Here are the same points, seen from different sides; a view may also be mirrored.
A view may leave some points out. In some views, one point has been moved. Which views, in the order they come, and which point in each? Write none if no view has one.

Scene 1 (7 views)
A:
  K_751 [-0.56  0.84 -0.04  0.80  0.68  0.77]
  K_858 [ 1.18  2.10  1.55  0.90 -0.08  1.66]
  K_384 [ 0.87  1.64  2.23  0.64  0.64 -0.21]
  K_745 [-0.04  1.76 -0.59 -1.29  0.28 -0.58]
  K_20 [-0.45  0.26 -0.28  1.03  0.35  0.92]
B:
  K_858 [ 0.59 -1.86 -1.65 -0.95  1.33 -0.05]
  K_845 [ 0.48 -0.38  1.10  0.39  0.63  0.33]
  K_751 [ 0.94 -0.98  0.54  0.14  0.43  0.88]
  K_745 [2.32 0.20 0.32 0.29 0.44 1.82]
  K_384 [ 1.82 -2.30 -0.15 -0.74  1.88 -0.82]
C:
  K_296 [-1.11 -1.10  1.88 -0.65 -0.55 -1.36]
  K_751 [-0.99 -0.50  0.86 -0.36  0.81 -0.12]
  K_845 [-1.65  0.19  0.28 -0.33  1.06 -0.12]
  K_384 [-0.84 -0.74  1.05 -0.85  0.37 -3.00]
  K_20 [-1.19 -0.38  0.62  0.24  0.66  0.08]
  K_745 [ 1.46 -1.58  0.52 -0.82  0.50 -0.51]
D:
  K_858 [ 2.13 -2.57  1.96  2.38 -1.51  2.46]
  K_20 [ 4.55 -1.94  0.37  2.31 -2.45  1.95]
  K_745 [ 3.28 -3.14 -1.35  2.99 -2.41  3.85]
  K_845 [ 4.49 -1.80  0.49  2.92 -3.06  1.32]
  K_296 [ 2.61 -2.47  1.48  2.55 -1.85  2.83]
E:
  K_845 [ 0.28 -2.71 -1.51  1.37  2.64 -2.64]
  K_858 [ 1.57 -0.28 -1.41  0.26  0.84 -3.04]
  K_745 [ 0.23 -3.37 -0.27  0.64 -0.02 -4.63]
  K_296 [ 1.37 -1.03 -1.42  0.57  0.67 -3.18]
  K_20 [ 0.36 -2.67 -0.93  1.37  1.83 -2.35]
F:
  K_751 [ 4.24 -4.92  3.83  3.84 -1.94  4.67]
  K_296 [ 4.18 -5.50  3.45  3.69 -2.31  4.77]
  K_745 [ 3.33 -3.78  3.62  6.06 -1.48  4.12]
  K_384 [ 3.45 -4.31  2.51  3.49 -3.53  4.45]
  K_845 [ 5.09 -4.05  2.89  3.21 -1.24  2.71]
  K_20 [ 4.63 -4.57  3.56  3.66 -1.13  2.72]
  K_858 [ 3.95 -6.02  3.19  3.16 -2.61  4.99]
G:
  K_858 [-5.18  0.48 -1.11 -5.76 -0.42  3.84]
  K_296 [-5.46  0.26 -0.85 -5.08 -0.60  3.55]
  K_751 [-5.40 -0.58 -1.16 -3.08 -0.95  3.71]
  K_20 [-5.52 -1.02 -1.69 -3.05 -0.72  3.97]
  K_384 [-4.06  0.15 -1.05 -5.24 -2.12  3.15]
  K_845 [-5.09 -0.39 -1.97 -2.57 -1.15  4.17]
Views that do not fit: B, F
  B moved: K_745
  F moved: K_751
